(in the rows, 128 means zero)
Each run below is a few steps of one of 6 hidden systems, one row a step.
run 1, goz, 10 rows:
[[111  90 148 160  90 144  93  85 152 105 132  80 124 103 135 189 125 129]
 [118 165 199 116  94 122 133 117 125 134  80 108 117 125 118 140 193  92]
 [139 146 143 106  81  78  99 149 116 140 141 193 132 165  76 110 135 127]
 [126 133  86 162 111  88 143 158 128 138 200  89 147 116  79 110 101 130]
 [ 81 139 123 143 146 102 130 128 177 154 152 118 153  61 178 155 132 111]
 [ 89 136 178 135 155 118 152 110 154 154 132 145 114 198 168 162 157 131]
 [174 115 130  71 118 122 122 102 109 176 148 115 130 199 135 104 116  97]
 [115 123  93 130 101  93  68  87 119 109 130  80 127 128 136  77  84 140]
 [ 85 184  94 152 150 107 140 153 136 122  72  95  91  99 144 102 138 101]
 [117 120  95 123 155 119 136 191 158 132  85 196 136 172 146 141 134 112]]
run 2, fal:
[[135  82 127 115 123  95 111 127 142 138 149  82 219 132 129  96 118 135]
 [ 80 176 159 148 171 121 147 100 137 147 130  94 126  94 166  85 146 159]
 [116 162 103 113 126 134 140 126 132 140 145 201  62 159 179 115 126 125]
 [164  77  69 108 125 125 142 133 105 103 144 108 128 196 133 136  93  98]
 [129 103 131 112 176 129 104 110 139 135  73  57 174 102 140 128 114 115]
 [ 99 165 162 156 145 158 103 125 151 145  64 146  95 130 134  92 144 178]
 [162 145  85 125  84 158 151 179 112 119 131 173  93 149 122  81 144 122]
 [149  77  79 115 130 106 133 151 105  68 146 128 193 106 125 121 106 129]
 [104 135 165 140 215 138 152 111 118 113 107 107 151  82 125 155 128 159]
 [138 152 154 127 139 188 120 118 140 166 121 196  71 122 133 154 128 148]]
run 3, Zitid (10 x 18):
[[152 112 157 108 151 127 162 105  78 112 134 112 132 212 101 110 131 146]
 [163 141  87  81 143 116  85 111 111 154 117 110 130  73 113  98  79 104]
 [ 75 138 101 205 125 122 102 147 157  97 113 126 103 116 114 123 112 177]
 [130 134 124 129 124 159 181 173 152 145  91 128 112 149 161 156 177  72]
 [156  70 157  91 129 127 111 122 124 116 135 180 198 157 128 132 130 155]
 [148 157 142 134 154 144 154 110  94 148 160  68 135  96  94  69 118 156]
 [102 167 103 127 110 125  95 110 135 109 123 176  76  59 163 131 117 122]
 [113 105 122 171 128 138 165 145 119  78 128 126  89 192 115 182 137 126]
 [177  97 142  74 139 136 119 125 130 157  96  99 172 121 118 170 131  71]
 [119 129 173 153 116 120  76 111 140 141 130 125 165 118  81  90 119 196]]
run 4, fal (10 x 18):
[[114 168 144 157  75 111 171 160 130 134 185 157 102 127 107 137 173 123]
 [132 100 127 102  98  77 143 127 128 126 205 155 172 130 140 167 130  95]
 [101 121 171 129 163  90 139  76 127 149 175  75 150 143 126 161 115 128]
 [107 171 155 117 124 126 106  85 161 201 137 115  79 132 159 142 128 101]
 [118 126 101 136  61 104  97 119 150 141 137 120  86 205 146 114 122 107]
 [124 126 101 106 112  75 138 149 126 126 106  68 167 157 144  92 145  74]
 [ 87 145 134 119 181  78 113 137 154 153  98 136 177 139 154  79 125 149]
 [119 157 106 145 169 152 171 152 140 171 145 141 104 168 156  73 123 160]
 [155  90  62 109 125 164 139 132 142 126 153 142 129 141 204 105 103 122]
 [128  85 117 120 165 146 134  90 102  67  93  83 139 150 174 117 117 144]]
run 5, vados:
[[113 155 121 112 190 145 179 140 129 134 130 156 140  76 190 113 145 132]
 [139 107 126 129 180 181 146 112 123 128 143 181  98 162 151 150 100 171]
 [181 106 116 110 151 195 132  88  98 133 120  69 101 126 122 129  97 128]
 [126 116 123 123 103 148  61  90 124  82  63 119 106  93 144 123 114 138]
 [121 165 153 145 117 133 138 148  93  80  59 127  98 130  91 105 168 136]
 [167 129 113 106 123 132 135 195 117 116 101 191 151 100  78 140 140 110]
 [137  94 145 168 129 143 140 154 130 106 167 131 183  89  77 149 127 178]
 [128 148 178 129 118 162 147 102 141 157 169 122 129  48 143 160 158 128]
 [125 127 165 123  82 134 116  81 119 121 171 172  74 153 134 181 132 132]
 [151 133 129 106 105  96 130 100  85 119 147  78  96 150  76 159 115  77]]
run 6, bukal, 10 rows:
[[130 130  73  96  95 107 122 156 134 112 104 171 118 164 186  85 137  96]
 [130 105  95 116 190  98 164 155  99  92 112 118 177 163 124  96 114 139]
 [134 136 117 105 203 160 117 132 148 168  86 129 153  79 156 103 108 142]
 [118 109 119 171 140 194 123 127 150 118 114 158  98 154 159 115 118 195]
 [178 110 104 110 111 195 161 130  96  90 104 111  91 130 152 123 147 101]
 [139  98 130  89 128 116  94 105  87  53  86 165 148 103 127 135 121 137]
 [136 163 148 141 181 142 136 139  88 115  97 128 115  87  52 118 119 161]
 [149 135 104 145 111 169 109 162 153 151 139 193 101  75 105 161 112 134]
 [141  82 135 169  94 160 162 150 124  81 173 126 144 123 107 179 150 146]
 [148 134 193  86 106 132 138  94 104 122 134 120 150  68 132 160 171  98]]
run 7, Zitid (10 x 18):
[[137 102  96 158  93 162 115 107 134 112 185 133  80 106 120 180  93 135]
 [114 104 157 146  94 129 130  99 135 100 120  60 121 119 135 196 153  91]
 [122 143 202 101 104  88  94 107 122 138  88 134 143 151  92 144 163 107]
 [150 158 128 121  86  92 114 153 116 169 158 141 125 160  57  84 121 129]
 [116 132  64 147  86  91 131 165 153 140 194 124 144  92 135 116 110 108]
 [ 66 122 140 160 151  89 165 130 162 120 164 123 149 129 177 169 150 124]
 [121 136 178  85 170 123 148  88 132 179 142 142 126 181 166 151 140 116]
 [151 114 117  98 121 128  82  71 114 154 153 118 112 178 136  88  77 148]
 [105 141  71 149 107 109 103 114 126 106 110  55 103 124 145  79 100 119]
 [ 78 141 102 136 142  86 124 166 150  98  54 138 128 140 159 131 146 100]]
run 8, vados, 10 rows:
[[133 151 156 165  98 132 145 169 122 132 110  95 139 143  63  77 165 155]
 [149 129 109 101  85 122 135 171 143 134 154 180 168  67 148 119 151 102]
 [ 98 108 154 161 139 108 169 117 113  81 196 148 153 139 126 154 137 176]
 [140 157 149  90 174 133 152  94 119 184 164 112 108  93 134 169 120  89]
 [117 105 118 148 106 134  68  88 150 136 143 143  80 170 123 165  80 149]
 [138 141 124 133  93 125 136 123 116 131 102  33 102 153 113 108 145  83]
 [110 119 112 103  94  78  78 147 152 112  74 169 160 130 151 122 140  98]
 [108 150 151 153 154  93 168 169 115 125 135 125 166 168  83  82 153 160]
 [148 135  94 103 148 135 143 164 156 185 171 164 161  77 150 117 115 109]
 [105  91 124 174 135 150 146 104 143 108 188 127 126 155 168 142 110 186]]
run 9, Fezir:
[[114  68 108 163 131 142 106 100 156 118 177 108 157 132 156 151  85 171]
 [108 160 160 137 140 157 165  87 116 125 116  60  91 115 171 113 161 121]
 [133 131 131  77  84 108  81 103 120 113  87 182 101 166 161 118 136 105]
 [152 124  95 136 142 102 137 163  89 111 118 101 129 180  53 103 103 127]
 [121 134  85 136 144 120 105 167 167 152 108 109 168  46 130 124 110 108]
 [ 95 127 163 175 144 167 145 151 161 124 113 172 131 141 149 128 159 190]
 [184 123 141  75 127 171 186 127 102 148 156 147 128 135 153 136 157  94]
 [139  79 110 109 119 111  90  73  97  79 166 134 147 124 135 135  80 157]
 [101 182 129 150 165 121 140 101  99 119 107  69  72  93 103 120 117 125]
 [116 140 119 125  93 130  76 145 171 147  73 176  88 130 138 163 134  94]]
run 10, bukal (10 x 18):
[[136  85 108 114 122 126 149 136 125 102 167 196 148 189 171 121 124 151]
 [155 115 120  97 184 144 164  96  87 119 139  59 151 107 142 111 114 117]
 [ 93 140 135 126 155 133  64  85 148 126  80 154 106  93 165 133 104 155]
 [130 143 121 172 133 168 151 153 116 115  97 122  56 181  91 130 132 145]
 [184  94  86  88  84 146 108 160 124 121 105 145 138 113 120 142 125  75]
 [121 101 152 147 132 106 121 140 108  71 117 121 199 105  90 108 136 178]
 [133 193 162 118 150 156 157 140 123 167 130 148 115  59 122 101 158 132]
 [123 112 112 141 115 140 132 123 135 120 195 210  98 145 148 164 109 157]
 [152  99 125 129 139 148 173 106  98 102 157  53 123 121 122 180 125  96]
 [107 128 176 106 115 106  62  80 144 126  83 131 136  91 135 165 132 114]]
run 11, goz (10 x 18):
[[156 128  96 159 123 130 148 168 108 130 183 125 131 122  50 111 100 155]
 [118 117 108 147 125 142 126 133 162 134 169 121 153  32 152 164 122 121]
 [ 84 131 195 149 141 136 157 103 146 116 128 141 115 141 162 186 173 139]
 [176 131 175  66 118 126 139 102 101 169 142 146 122 177 106 141 143  97]
 [139 113 113 126  83  94  64  88 111 121 163 106 125 134  89 108  80 143]
 [ 90 177 106 165 115 101 127 137 141 128 117  66  98  71 115 122 135 100]
 [ 91 142 126 134 130  93 130 176 171 139  95 191 130 143 151 167 157  96]
 [143  92 141 131 137 115 164 161 137 155 160 122 177 211 108 123 136 136]
 [148 120 127  98 126 129 107  95 136 172 170  96 180  97 160  70 108 143]
 [ 73 171 124 149 134 119 124  80 126 110 134 122  74 120 185  99 125 154]]
run 12, Fezir:
[[158  78 126 126 125 193 157 106 129 118 136  81 117 128 163 180 133 105]
 [136 106 172 103 106 142  85  59 101  88  87  92 133 121 144 122 135 141]
 [142 183 141 111 111 118 103 117  84 119  88 128  85 121  75  80 130 131]
 [136 143  77 142  96 105 104 190 135 122 123 175 114 103  70 136 111 108]
 [113 102 130 181 147 130 160 187 157 121 135 125 172 108  88 180 142 137]
 [132 118 196 114 147 160 147 113 155 168 149 136 175  89 154 161 164 138]
 [144 128 178 108 100 145 124  66 107 141 190 156 113 151 142 113 129 168]
 [136 149 100 115  92  99 136  90  83 106 184 100  71 127 118 126 104  96]
 [ 76 137 106 150 120  61  92 121 140  97 100 105 105 126 118 169 111  94]
 [102 147 159 147 150 106 123 159 167 176  71 108 137 169  95 145 152 113]]

Which system made each of these runs?
run 13:
[[141 117 115 108 128  90 108 181 134 132  68 151 156 167  79 145 132  91]
 [136 108 119 166 120 126 112 175 158 155 136 109 192 139  84  83 119 170]]
 -> goz
run 14 (2 x 18):
[[149  86 115  98 111 128 158 108 122 126 159  90 149 195 183 111 134 104]
 [111 127 131  89 162  72  98  82 104 111 113  96 174 117 149  86 106 135]]
 -> Zitid
run 15, 2 rows:
[[ 99 149 118 126 173 130 112  92 152 159 162 149 103  70 167 159  89 132]
 [105 116 141 148 139 151 140 100 144 134 122 112  68 186 155 195 129 109]]
 -> goz
run 16 (2 x 18):
[[185  82  88 124 120 157 150 168 115 122 154 105 180 111 100 106 112 129]
 [103 126 135 148 149 137 127 113 126  81 134 124 161  38 158 118 129 169]]
 -> Fezir
run 17 (2 x 18):
[[142 160  79 129 155 134 121 164 128 160 150 171 123  94 102  74  86 156]
 [114 101  73 176 143 161 164 165 156 104 163 136 131  95 162 150 116 145]]
 -> bukal
run 18, 2 rows:
[[121  85 102 108 120  96 101  97 154 141 180 122 161 114 169 172  94  99]
 [ 80 143 165 169 153 118 134  85 132 131 129  63 111 168 135 115 129 163]]
 -> Fezir
run 19 (2 x 18):
[[144 116 131 127  96 110  58 119 126 128 112  98 163  85  67 109 101 143]
 [101 184 147 180 106 126 135 166 136 132 128 132 112  76  84 102 158 157]]
 -> Fezir
run 20, 2 rows:
[[122 148  97 121 128 103  52 111 144 162 129 151 114  92 104 110  69 140]
 [ 90 138  92 203 109 142 147 160 162 126 129  85  78 143 131 148 133 123]]
 -> goz
run 21, 2 rows:
[[100 160 116 114 141  80 136 144 105  83 135 204 128  74 134 137 135 125]
 [125 123 130 149 197 120 173 150 119 136 161 139 128 150  74 185 105 140]]
 -> goz
run 22, 2 rows:
[[139 111 114 168  83 165 163 180 152 120 132  92 136  93 121 159 164  97]
 [120  90 193 112 104 121 125 112 143 108 130 158 185 121 155 177 175 125]]
 -> vados
run 23:
[[145 113 176 157 144 180 132 118 136 157 168 126 146 104  83 147 122 188]
 [154 139 148 119  70 178 118  84 130 148 170 120  89  75 146 138 136 120]]
 -> vados
run 24:
[[121 139 127 124 195 104 148 167 111 117  98 156 180 130 108  77 128 166]
 [143 139 100 140 188 176 165 158 137 156 156 165 129  99 132 105 104 169]]
 -> fal
run 25 (2 x 18):
[[147 164 147 109 167 112 167 123  95 170 173 137  98 139  73 153 116 109]
 [137  96  79 146 108 128  79 120 162 157 166 121 114 118 114 175  68 115]]
 -> vados
run 26, 2 rows:
[[101 162  72 146 125  94  90 164 149 130 112 162 115  71 116 108  98 123]
 [ 99 123 115 197 132 147 185 190 155 107 131 120 120 151 125 147 160 140]]
 -> vados
run 27:
[[110 104  63 143  94 122 112 157 182 135 137 127 148 115 192 117 119 108]
 [ 91 117 157 139 155 116 181 126 129 101 121 108 156 181 183 112 169 143]]
 -> vados
run 28 (2 x 18):
[[138 162 164  72 177 110 145 131 105 146 109 195 137 105 118 146 146 109]
 [148 115 113 154 143 144 110 136 121 145 174 159 114 143  61 138  72 177]]
 -> vados
run 29:
[[ 92 145 113 156 138  76 142 161 175 169 151  91 152 106 122 157 132  87]
 [ 86 125 156 133 134  98 125 132 188 182 140 145 164 168 175 143 147 125]]
 -> goz
run 30 (2 x 18):
[[166 117  86  92 144 104 171 150 107 146 170 104 146 128 110 149 110  65]
 [ 81  97 123 158 152 102  77  95 165 119 135 110 164 105 149 145  89 167]]
 -> Fezir
run 31, 2 rows:
[[147 108  94 130 187 128 128 161 148 188 140 122 157 150  86 139  76 128]
 [122  93 116 160 116 180  98 116 186 165 131  91 146 118 175 121 113 156]]
 -> goz
